In the rows, zero is written as 128.
One turn moves every row onto another: examples first, then more rows asked
gemaf: [97, 176, 152, 115, 87, 150, 112, 138, 112, 134, 157, 139, 112, 116]
Bub: [138, 141, 107, 86, 117, 129, 106, 166, 121, 149, 150, 154, 125, 112]
Nuru: [117, 143, 143, 123, 119, 163, 122, 131, 112, 160, 148, 117, 148, 112]
Gopa: [116, 146, 126, 83, 118, 115, 89, 167, 128, 139, 152, 146, 121, 121]
femup: [146, 163, 120, 88, 137, 145, 128, 144, 114, 118, 123, 152, 107, 116]
gikal: [127, 134, 122, 94, 114, 131, 147, 137, 149, 134, 165, 132, 126, 86]
Vevap: [113, 143, 147, 88, 108, 157, 83, 101, 101, 149, 157, 129, 122, 104]
Selaf: [116, 139, 120, 111, 133, 144, 131, 109, 134, 116, 179, 116, 135, 121]
Funi: [117, 148, 133, 122, 127, 142, 93, 125, 125, 155, 140, 108, 145, 112]
divi: [130, 129, 130, 115, 125, 137, 127, 119, 121, 122, 173, 129, 161, 120]
Vodud: [135, 131, 114, 82, 108, 126, 83, 152, 124, 144, 145, 129, 135, 115]
Taz: [139, 177, 126, 76, 118, 143, 104, 146, 112, 119, 124, 156, 121, 120]
bifi: [138, 141, 149, 94, 115, 151, 145, 126, 120, 111, 136, 118, 142, 127]
gub: [106, 149, 144, 92, 125, 168, 104, 101, 98, 144, 163, 113, 117, 110]
vator: [105, 156, 129, 84, 110, 146, 147, 137, 149, 139, 170, 124, 126, 92]
Vil: [126, 143, 144, 85, 119, 158, 89, 102, 98, 151, 165, 121, 123, 117]
gapez: [122, 132, 127, 107, 103, 116, 126, 138, 140, 110, 176, 141, 108, 119]
lefu: [123, 146, 125, 93, 120, 165, 102, 157, 99, 89, 158, 143, 128, 113]
Misuv: [140, 138, 153, 90, 119, 165, 147, 126, 115, 121, 138, 120, 130, 122]
Nal: [130, 164, 112, 103, 115, 153, 85, 155, 99, 112, 150, 150, 140, 113]
Bul: [92, 138, 150, 115, 117, 142, 105, 121, 108, 153, 147, 118, 140, 124]
seso: [142, 162, 132, 80, 140, 137, 93, 124, 148, 141, 168, 138, 113, 103]
fisa: [142, 163, 133, 83, 139, 130, 86, 132, 133, 143, 175, 135, 111, 112]
Pured: [118, 161, 100, 84, 108, 163, 91, 144, 101, 105, 158, 138, 116, 118]
nukor: [121, 136, 141, 94, 118, 112, 121, 126, 150, 125, 159, 159, 112, 122]
Figon: [93, 165, 103, 92, 98, 151, 122, 135, 99, 123, 139, 145, 116, 92]
rok: [143, 134, 154, 100, 122, 154, 136, 127, 107, 125, 142, 115, 142, 129]
zufar: [104, 149, 128, 95, 106, 136, 150, 139, 144, 121, 171, 122, 131, 95]
teke: [101, 158, 132, 126, 93, 159, 103, 128, 97, 116, 146, 134, 106, 115]
lumi: [151, 164, 120, 94, 136, 134, 113, 152, 106, 119, 128, 148, 116, 122]
mepu: [131, 154, 122, 67, 135, 128, 99, 141, 133, 131, 177, 139, 99, 109]
nunun: [95, 164, 105, 80, 101, 155, 124, 129, 105, 142, 141, 146, 113, 91]
dunul: [102, 146, 130, 93, 108, 139, 140, 144, 148, 133, 173, 132, 123, 82]
noke: [91, 155, 113, 94, 100, 155, 118, 130, 103, 137, 143, 147, 115, 79]
Vama: [132, 145, 156, 94, 122, 143, 142, 107, 126, 128, 144, 124, 146, 127]
kifep: [112, 144, 132, 97, 93, 108, 130, 127, 125, 135, 169, 157, 110, 122]
reda: [100, 160, 157, 104, 96, 167, 96, 127, 109, 126, 134, 143, 115, 118]
Dupen: [119, 131, 124, 116, 145, 141, 131, 118, 113, 102, 164, 138, 136, 114]
Muki: [109, 163, 115, 102, 99, 171, 114, 136, 100, 136, 131, 137, 117, 81]
Rer: [131, 156, 138, 85, 131, 123, 87, 131, 148, 140, 176, 141, 112, 101]
bifip: [127, 144, 141, 77, 115, 167, 90, 99, 107, 146, 155, 128, 122, 107]
daz: [140, 167, 119, 93, 127, 139, 122, 142, 110, 108, 117, 147, 120, 121]

Vevap -> rok
Gopa -> Nal
Where do these go?
fisa -> daz
bifip -> Misuv
Selaf -> nukor
Dupen -> kifep
Muki -> gub

One turn moves every row onto another: examples first, then more rows asked
kizuz: [129, 116, 95, 140, 111, 109, 146, 155, 141, 136, 195, 115, 123, 149, 146, 103, 125, 119, 120, 145, 114, 127, 101, 110, 131, 140, 124, 141, 176, 129, 143]
laz: [168, 108, 129, 151, 85, 152, 141, 152, 141, 130, 169, 115, 117, 106, 129, 105, 89, 110, 121, 125, 84, 118, 97, 153, 150, 127, 140, 115, 114, 125, 133]
neb: [142, 125, 142, 143, 119, 99, 131, 119, 149, 106, 143, 115, 127, 118, 135, 81, 122, 127, 129, 125, 112, 115, 91, 181, 147, 115, 140, 125, 128, 126, 139]
fako: [117, 111, 112, 142, 121, 180, 153, 142, 151, 125, 158, 103, 105, 141, 136, 97, 115, 111, 110, 118, 119, 103, 137, 117, 102, 94, 124, 125, 152, 124, 148]
zup: [165, 149, 128, 142, 145, 137, 166, 114, 133, 118, 149, 120, 124, 165, 149, 76, 128, 120, 94, 156, 122, 111, 95, 107, 115, 134, 120, 128, 138, 106, 132]
lenif: [154, 120, 116, 171, 83, 132, 143, 152, 126, 107, 153, 120, 125, 104, 149, 86, 99, 111, 123, 112, 89, 131, 84, 135, 156, 138, 147, 115, 135, 130, 139]
lagud: [146, 115, 118, 171, 88, 147, 142, 147, 123, 107, 144, 116, 119, 106, 141, 80, 94, 114, 109, 104, 107, 134, 105, 118, 146, 131, 152, 121, 116, 138, 140]
sul: [130, 114, 102, 150, 131, 153, 154, 154, 159, 137, 147, 104, 100, 151, 123, 106, 125, 116, 119, 139, 111, 102, 125, 113, 93, 99, 125, 124, 155, 132, 147]
Rar: [110, 130, 155, 152, 98, 140, 149, 132, 121, 134, 163, 139, 117, 157, 162, 78, 86, 135, 93, 129, 116, 84, 98, 151, 122, 122, 111, 108, 116, 105, 124]
maket: [119, 125, 140, 142, 132, 135, 137, 112, 112, 141, 160, 126, 110, 152, 161, 58, 96, 133, 86, 120, 118, 98, 119, 137, 131, 137, 130, 115, 100, 115, 142]
Gezif: [168, 142, 132, 139, 148, 125, 163, 122, 112, 121, 140, 118, 126, 147, 145, 56, 112, 118, 88, 156, 120, 112, 103, 116, 114, 127, 133, 115, 144, 123, 146]
Kabo: [120, 129, 109, 144, 113, 156, 141, 150, 147, 117, 162, 103, 121, 162, 121, 109, 118, 115, 106, 123, 97, 93, 135, 107, 94, 122, 135, 126, 153, 139, 116]
zegi: [131, 114, 102, 143, 103, 110, 143, 162, 148, 134, 193, 125, 128, 158, 141, 105, 127, 108, 129, 138, 113, 102, 98, 111, 124, 149, 122, 134, 167, 138, 142]
Gimab: [128, 118, 99, 134, 117, 111, 161, 166, 143, 132, 196, 104, 121, 142, 140, 115, 119, 118, 132, 136, 97, 127, 99, 125, 129, 140, 118, 120, 165, 139, 148]
Zopo: [145, 135, 139, 129, 119, 100, 123, 136, 155, 119, 141, 108, 132, 122, 137, 87, 120, 127, 126, 118, 89, 121, 83, 174, 145, 108, 128, 129, 143, 127, 145]
fara: [119, 138, 149, 142, 110, 141, 126, 137, 115, 130, 169, 121, 142, 160, 167, 89, 85, 116, 92, 130, 111, 78, 114, 139, 135, 136, 109, 117, 125, 100, 116]
fula: [126, 135, 161, 134, 126, 126, 134, 123, 119, 130, 171, 131, 132, 163, 172, 70, 98, 123, 98, 133, 123, 89, 108, 150, 126, 120, 104, 112, 126, 101, 128]
Ligul: [132, 109, 119, 141, 120, 161, 153, 151, 156, 147, 152, 113, 92, 154, 116, 111, 103, 131, 121, 125, 104, 92, 131, 130, 105, 93, 124, 117, 141, 127, 148]
Sibur: [150, 114, 120, 181, 95, 140, 138, 160, 117, 114, 144, 108, 114, 119, 146, 107, 92, 90, 109, 107, 88, 115, 98, 130, 157, 126, 140, 113, 125, 131, 132]
desin: [170, 136, 139, 144, 140, 123, 175, 116, 125, 128, 138, 131, 139, 153, 138, 67, 126, 121, 98, 158, 124, 111, 98, 116, 118, 125, 125, 119, 137, 117, 147]
fibeb: [144, 127, 142, 134, 116, 113, 122, 132, 158, 130, 146, 115, 126, 115, 139, 85, 127, 134, 136, 123, 86, 134, 91, 169, 143, 103, 130, 128, 133, 109, 137]

zegi -> Gezif
zup -> neb
Where do these go?
Zopo -> kizuz
Sibur -> fako
fara -> lagud
lenif -> sul
laz -> Kabo

